x = [157 135 106 138 137 155 144 144 116 119 120 126]
The third entry from the right -> 119
The second entry from the left -> 135
The second largest entry is 155
